In the rows, 128 means zero.
The rows below fall into families. The same turns and mirrors carry the whole set onto itself and the rows of a family onto each other. For each named row, which other rows are in its family? Write them in the order they are listed.
These 32 rows form 4 families of 8 rows each.
q_73: [119 132  84 129 129 115 135 109]
q_195: [141 152 100 161 121 109 145 136]
q_943: [104 150 132 124 130  92 128 122]
q_34: [111 142  84 134 159 134 139 124]
q_728: [107 172  97 145 158  94 148 139]
q_512: [ 82 158  97 129 146 115 132 116]
q_740: [106 140  89 129 128  99 132 107]
q_461: [127 161 101 162 121  91 148 136]
q_849: [107 134  95 121 148 135 139 117]
q_974: [ 85 171 106 114 136 120 138 131]
q_80: [133 170 107 145 140 127 143 159]
q_448: [113 153  95 122 155  90 123 131]
q_779: [135 155 121 159 130 128 145 149]
q_161: [107 157  77 141 131 135 146 119]
q_714: [128 154 121 131 138  81 136 146]
q_595: [108 165 131 153 124 102 157 143]
q_497: [143 129 109 129 148 114 142 134]
q_758: [103 180 123 132 126 114 152 150]
q_478: [119 154 129 151 130  88 151 142]
q_630: [135 142 132 147 121 124 142 141]
q_946: [111 157 117 128 130 151 139 130]
q_233: [142 140 102 139 153 119 123 134]
q_543: [ 94 166  79 144 131 116 141 117]
q_634: [111 157 118 144 101 106 155 126]
q_747: [113 139 108 104 136 131 135 126]
q_872: [124 151 116 145 101 125 151 128]
q_513: [122 160  82 129 159 129 136 143]
q_994: [ 93 150 126 116 131 100 148 121]
q_355: [101 183 106 152 146 106 135 142]
q_823: [ 94 150  93 133 154 101 125 116]
q_614: [134 140 130 120 121 120 137 141]
q_528: [116 161 110 135 138 149 159 141]

Same family as q_634: q_73, q_195, q_740, q_461, q_161, q_543, q_872
Same family as q_355: q_943, q_728, q_497, q_946, q_233, q_994, q_528

The rows below fall into families. The same turns and mirrors carry the whole set onto itself and the rows of a family onto each other. For each named row, which other rows are in its family? Write them in the order they are listed.
These 15 rows form 3 families of 5 rows each.
q_173: [102 122 142 117 111 125  73 172 110 154 131 151 133 103]
q_514: [ 77 136  92 139 117 116 112 147 113 145 143 124 119 129]
q_248: [113 150 151 152 127 118 121 129 118 157 152 126 153 114]
q_49: [108 165 134 128 111  95  79 158 114 151 179 127 112 129]
q_960: [114 163 141 135 117  98  77 152 111 154 184 127 116 117]
q_142: [104 152 154 144 130 119 117 135 104 155 155 123 157 120]
q_906: [105 137 133 151  81 116  92 118 136 155 140 135 112 103]
q_145: [104 130 138 123 116 119  71 178  97 152 137 148 132 102]
q_56: [101 161 134 129 114  98  67 153 112 159 179 128 112 123]
q_79: [115 149 157 145 125 119 117 139 109 147 147 122 158 116]
q_583: [ 82 131  93 139 116 120 107 165 116 141 139 131 119 128]
q_517: [ 93 120 138 122 116 129  74 169  99 155 132 147 137 102]
q_192: [ 96 136 139 156  84 122  87 116 133 161 140 136 120 105]
q_455: [ 86 131  95 132 120 119 119 154 118 140 143 125 121 127]
q_451: [ 96 132 128 156  84 123 100 123 138 159 137 143 116 108]

Same family as q_248: q_960, q_145, q_583, q_451
Same family as q_455: q_173, q_49, q_906, q_79

The rows below fall into families. The same turns and mirrors carry the whole set onto itself and the rows of a family onto each other. For each named row, which other rows are in its family? Write them in the order they are listed.
These 40 rows form 5 families of 8 rows each.
q_309: [152  99  89 115 157 155  70 149 167 139 104  98 138 181 133 114 133 125
 114 144 121 139 152 139 125]
q_128: [129  92  97 107 155 147  81 159 167 141  98 107 119 186 137 104 126 109
 109 131 125 139 148 154 112]
q_536: [166  97  96 104 155 146  79 157 158 149 101 109 135 168 141 117 112 118
 108 144 118 137 144 150 121]
q_175: [141 140 144 116 127 153 109 124 126 143 110 119 158 156 132  97 141  95
 107 136 145 115 127 163 143]
q_685: [157  92 102 102 141 151  70 152 153 134 111  97 121 170 124 102 124 120
 106 142 124 121 166 152 118]
q_213: [118 147 138 110 151 175 109 134 135 152 136 100 151 184 123 103 169 105
 124 128 134 146 155 154 132]
q_668: [105 147 123 104 139 171 133 151 145 127 128 124 139 169 132 116 157 122
 152 122 127 131 138 146 142]
q_905: [145 121 118 131 152 141  93 156 155 126 111 148 131 162 164 107 143 104
 115 130 138 139 176 137  92]
q_922: [160 143 147 115 132 169 123 127 133 166 111 118 149 169 120  97 148 104
 121 143 135 127 129 167 135]
q_826: [146 127 146 101 139 175 101 118 129 146 129 105 148 167 131 108 145  99
 111 148 135 127 118 165 146]
q_452: [120 138 133 104 121 156 127 134 141 140 131 119 138 170 117 119 147 144
 149 118 131 146 151 158 143]
q_256: [144 130 114 129 156 154 108 171 164 132 132 129 126 148 159 117 126 117
 119 124 121 137 176 127  97]
q_279: [126 132 111  98 128 166 116 122 140 118 103 140 150 157 138 129 156 127
 127 123 143 122 134 164 149]
q_292: [115 143 143 103 157 170 102 147 127 149 139 102 136 178 131 109 143 111
 142 140 128 147 135 156 153]
q_4: [112 147 137  96 126 152 128 157 136 127 133 126 118 164 124 120 142 130
 136 115 138 127 136 159 142]
q_374: [125 143 125 117 120 148 112 131 128 132 101 134 152 155 139 121 135 120
 128 116 153 128 142 164 159]
q_579: [149  98  98 109 134 153 103 149 173 126 123 115 126 150 145 126 118 127
  97 121 119 126 156 140 104]
q_204: [170 118 111 107 168 141  94 165 152 150  88 127 110 184 139 118 136 120
 124 147 109 141 155 142 114]
q_769: [155 113 114 115 147 132 105 176 151 148  91 136 124 188 152 110 122 113
 139 143 122 148 150 134 112]
q_239: [157  94  94 104 153 153  83 149 173 139 108 108 107 168 125 120 133 125
 119 135 115 135 153 159 113]
q_40: [160 127 120 122 161 131  93 168 150 140 101 128 129 178 140 104 125 138
 136 153 106 139 155 124 119]
q_568: [157 105 112 115 142 155 103 143 175 124 133 120 110 154 138 119 149 119
 114 130 116 128 168 139  89]
q_645: [118 147 136 103 166 175 106 146 133 143 126 113 149 171 127  89 161  97
 136 145 124 125 130 157 137]
q_995: [160 106 108 127 130 160 113 143 181 128 120 109 128 159 136 112 133 125
 103 133 116 115 147 128 100]
q_522: [112 153 142 108 139 164 127 142 129 129 123 133 127 165 142 131 141 132
 135 118 135 139 144 154 153]
q_951: [ 98 144 131 104 127 147 120 148 132 132 124 109 145 176 129 113 140 121
 139 116 133 138 143 146 154]
q_339: [169 132 117 128 164 154 102 163 159 138 114 138 117 163 153 119 151 107
 129 139 122 140 176 134  96]
q_155: [152 129 130 100 139 165 102 122 133 139 107 129 157 155 128 100 150 106
 129 152 136 114 115 171 145]
q_284: [115 142 137 115 139 164 105 144 135 149 134  93 155 170 125  92 145  89
 130 133 139 131 134 153 144]
q_117: [149 139 111 148 164 158  97 159 167 129 109 137 125 151 152 109 138 123
 114 128 128 126 176 132 106]
q_257: [148  93 117 121 127 147 104 150 178 130 129 121 119 153 139  97 125 110
 118 132 127 124 150 148  89]
q_106: [166 105 109 119 116 159 103 151 162 122 126 118 124 152 142 115 133 116
 110 129 133 115 179 133 102]
q_344: [117 148 139 102 154 162  90 155 127 140 148 110 140 170 128 101 159  99
 136 135 148 140 146 161 138]
q_378: [134 141 127 110 137 160 107 116 133 143  93 134 143 162 125 119 148 134
 112 117 146 131 150 181 148]
q_318: [136 138 115 102 128 167 108 137 134 135 103 132 135 163 135 133 147 111
 109 115 164 124 133 177 151]
q_817: [142 136 134 114 124 176 117 117 136 134 115 134 139 149 144 132 140 117
 112 124 152 124 132 170 150]
q_500: [160 128 121 115 174 138  91 177 144 150 110 124 133 171 153 106 120 113
 121 149 110 143 160 130 109]
q_551: [153 138 116 127 149 155 106 176 144 131 105 133 118 169 154 115 136 113
 117 129 129 127 191 125 108]
q_816: [159 121 114 110 157 145  89 183 141 150  96 112 114 183 133 100 117 120
 132 147 116 131 168 139 124]
q_379: [161 135 143  92 126 156 107 139 121 146 123 119 149 173 128 107 151  95
 118 149 146 124 117 159 137]

Same family as q_995: q_309, q_4, q_40, q_117, q_344, q_318, q_379
Same family as q_905: q_128, q_213, q_922, q_452, q_769, q_257, q_378
Same family as q_339: q_175, q_374, q_204, q_239, q_568, q_951, q_284

